Each named move below is a turn or a mirror, shown by a few rows before and after it. Which moves, in which order, take the first row of each later pair to the second? The first pair is answered.
move j_696:
[  5  -3 -14   3  -8   1   5  22   4   7   0   8   4   9   0   8  -2  10
   2  -7   3  -9   4  -3  -5  -9   1]  ->  [  0  -1  11   3  14  11 -22  -6   1  -4  -5  -1   6  -6  -5 -10  -3 -14
  -2   4   1  -3   7  -4  -2  -1  -3]
[ 11   8   3   5   4  -1 -13  -1  -4  -5 -12  -2   1   1  -8   3   8  -7
  -4  -5 -12  -3  10   3  -2   3  12]  ->  [ 12   7  -5   5  -2  -5  -5   8  -2  -1 -10   0   0   6  -7   9   7   0
  -3  -9 -11  -5   9   3  -4   0  14]
[-18  -4   8   9  -1  -5  -5 -13  -2  -3   7   2  -2  -7   4  -8  -1 -14
  -3   5  11   6  -2  -7  13   0  -6]  ->  [-15  -4  -8   9 -15 -11  12   6  -1   4  10   6  -4   3   6   4  -1   1
  -1  -1  12   2  -4  -6  11  -5  -4]
[-17   5   3 -10   7  -1   3  -1   9   1   0  -1   1   0   4   0  -3   6
   2   3   7  -6 -12   1 -16   8   1]  ->  [-15   5   3 -10   7  -1   4  -1   9   1   0  -1   1   0   3   0  -3   6
   2   3   6  -7 -12   0 -16   9   1]
move j_390:
[  1  -6 -23   9  -7  -1   9   8   8   6   9   0  -6  -4   1 -10   3   2
  16   9  -3   0  -4  -1  -8  11   8]  ->  [  0  -8 -19  11 -12  -2  12   8   2   7   9   6  -6  -6   2  -8   5   5
  12   8  -5   1  -5   1  -7  10   8]
[  2   3   5 -12   8   6 -14  -8   5  -1   5 -10  -5  -8   1 -11  -5 -13
   2   7  -2   6  -6  -2  -3   0  -7]  ->  [  8   4  -6 -14  10   4 -11  -1  11   2   4 -14  -5   1  -1  -9  -4 -10
   7   4  -2   4  -5  -4  -5  -2  -5]
[ -7  -9   2  26  -7   0  -7 -11 -11  -6   5   9  -6   6  -8   1   0  -2
  -2  11  -8  -2  -8   1   4  -1   1]  ->  [ -7  -8   3  25  -2   1 -12 -15  -6  -9   5   4  -6   4 -10  -3  -3  -6
   1  13  -7  -2  -7   0   4   1   0]
[  2   4  -4   8  14   1  -3 -15   3   1   1 -11  -7   2  -7  -3  -7   0
   0   1   2   7   1 -16   2   0  -5]  ->  [  5   5 -11   8  12  -1   0  -8   6   4   0 -11  -6   9  -7   0  -5   4
   2  -1   1   6   2 -16   0  -2  -3]
move j_381:
[  1   9  -4   0   4  -4 -10   4  15  -1   1  -5  -1   7 -12   3 -17   5
  10   4   8  -4  10   2   5  -1   0]  ->  [  6   7  -8   3   1  -5  -4  11   8   6  -5   4   5  15 -10   4  -9   9
   8   0   1  -5   8   4   3  -8   5]
[-4  0  6  1  7 -3 -2 -4  7  4  0 -5 -2  2  1  4 -1 -3  0  2  2 -7 -1  4
 -4  3  5]  ->  [-1 -1  4  2  5 -3  1  0  4  7 -3  0  1  6  2  4  3 -1 -1  0 -1 -7 -1  6
 -5 -1  7]
[-15  -2  15  15  -5  -3   9   0  -5   1  10  10  -6  -3   9  17 -11  -1
  -1   7   3  -9  -3   3   0  -3  -7]  ->  [-14  -2  14  16  -6  -4  11   2  -7   3   9  13  -5   0   9  17  -8  -1
  -2   7   1  -9  -4   3  -1  -5  -6]
move j_744:
[ -3  -6   3  -4  -3  -5   7   1  -2  -2  11  -3 -12 -10   4   7  -6   8
  -6   1  -5  -1  -2   5  -3   0   7]  ->  [ -4  -6   6  -3  -2  -5   6  -1  -3  -3  11  -3 -11 -11   4   5  -5   6
  -8   2  -6  -1  -2   5  -3   0   6]
[  2   4   2   3  -5   9   1   0   4  11   6   5  15 -19  -6   1  -1  -3
  -7  -3   5   8  -5   6   1  10   1]  ->  [  4   4   1   3  -7   9   4   2   2  13   5   8  17 -16  -6   2   1  -2
  -7  -4   3   8  -5   7   1   8   2]
[-2 -4  4  4  5 -2 -4 -5  1 -4 -1 -1  0 -3  0 -3 -1 -3 -2  3 -1  3  1 -3
  1 -3  1]  ->  [ 0 -4  3  5  3 -2 -2 -2 -3  0 -3  3  2  1  1 -2  3 -2 -2  2 -4  3  0 -2
  1 -5  3]
Pairs:
Each pair is two moves apart.
[  8   3 -15   3  -7  -6   8   9   3  11   3   4   4   8   0   5   1  11
   0   0   0  -1   2   1   0   1   4]  ->  [  0   4  -7  -2   0  -3  -3  -4  12  -1  11 -11  -4  -6  -4   0 -11   3
   1   6   9   0   3  -2   2  11  -3] -> j_381 j_696
[ 23   4   4   3  -3   2  -2   9   8  -5   0  18  -6  13 -10 -13   9  -1
  -7   3  -9 -10  -7  -2   1  -5  14]  ->  [ 17   6  12   0   5   5 -12  -3  15 -13   5   8 -11   2 -13 -18   1  -9
  -8   9  -3  -9  -6  -4   3   2   9] -> j_696 j_381
[ -9 -10  15  12 -12   2   4   4   8  -8  13   8   1   0   3   0  -5  -4
   7  13  -5   4  -5  -5   4   3   2]  ->  [ -3 -10  11  14 -12   1   7  10   4  -3   7  13   5   9   3  -1   2  -2
   6  11 -12   3  -5  -5   2  -2   7] -> j_390 j_381
[ 5 -2 -3 -1 -9 -2 11  8 -9  7  2  5  4  1  3  4  1  8  0 -6 -4 -4 -1  1
 -3 -1  5]  ->  [  5   1   8  -3   9   4  -8 -11  -4  -1  -2  -4   6  -5  -3  -9  -1  -8
   2   1  -4  -2   2  -2  -2   4   2] -> j_696 j_390
[ -8  -1  -4   1 -16  -7  15   6  -5   1   7   8  -5  -1   4  14   3  18
  -3  -5   3  -3  -6   9   2   2  -1]  ->  [-15  -1  16   2  -7  -1   1 -13 -10  -7   6   5  -5 -15   2   5   0   5
  -8   2   4   0  -6  11   6   7  -4] -> j_390 j_696
[ -4  -6  -7 -16  -9 -22   7  15  27  -6  11 -20 -18 -11  11  10  -3   5
   4  -4  10  -9 -10   0   1  -5  -5]  ->  [ -3 -10   1  -8 -21 -24  18  21   6   3   5   2 -12  -9  19  14   9  11
  -5  -8   0  -7 -14   7   0 -13   1] -> j_381 j_390
[-2  0 -2 -4 -8 -2 12  3 -1  0  4 -2 -5 -5 -1  8 -9  6 -1 -3  4 -1  2  0
 -1 -4 -1]  ->  [ -1   2   3  -5   4   2   0  -7   3  -4   2 -10  -4  -7  -6  -1 -10  -4
   0   2   3   0   5  -3   0  -1  -3] -> j_696 j_390
[  3   2   7   1  18   4 -14 -11   0  -1 -12  -3   6   5  -3 -14   3 -14
   2   4  -7   0   1  -4   1   1   1]  ->  [  2   4 -19  -4   2  -4   4  10  17   1   3 -10  -5  11  -2   3 -10   5
  10  -2   6  -5  -1  -8   0   1  -2] -> j_696 j_744
[ -4   3   0   6   3   1  -8  13  -9   8 -11  -2  10  15  -6  -5  -2   0
   8 -12  -8  -1  -5  -2  -4   0   6]  ->  [ -7   5  -2   1   7   1 -13   9   2   3  -4 -13   4  11  -9  -6 -12  -2
  12  -9   1  -2  -3  -6  -3   5   2] -> j_381 j_390
[  1   9  -2  -4   3   5   3 -10  -5   4   6   0   0   2   4  -7   3  -5
  -1  -4  -2  -1   3   1   3  10   0]  ->  [ 1  8 -5 -3 -3  3 10 -5 -6  7  6  4  0  3  5 -2  3  1 -1 -6 -2 -1  1  2
  3  8  1] -> j_696 j_390
[ 10  -2  10   5  14   2 -10  -8 -13   5 -14   7  12   3   0 -12  13 -11
  -4   4 -13   4  -1   2  -1  -5   5]  ->  [  6   1  11   1  19   4 -16 -15  -4  -2 -10  -4   8  -2  -3 -14   5 -16
  -1   7  -6   3   1  -1   0   1   1] -> j_390 j_381
[ -5   5  -7  11  -6 -12   5  -2  -6  -1 -16   2   2   8   6  -2   1   7
  -1  -1   0  -9  -3   1   3  -9  -6]  ->  [ -6   6   0   9   5  -8  -6 -12  -4  -5 -18  -4   3   4   3 -10   1  -2
  -1   3   0  -8  -1   0   3  -5  -7] -> j_696 j_390
[ 6 -1 -3  1 -1  6  8  6 -7  7 -4 12  0  2  0  0 -3 -1 -9 -5 -1 -4 -5 -7
  2  1  2]  ->  [  0   0   6   0   2   8   3  -5  -4   0   0   6  -4  -8  -2  -2  -9  -7
 -11  -1   4  -4  -4  -8   4   6  -3] -> j_390 j_381
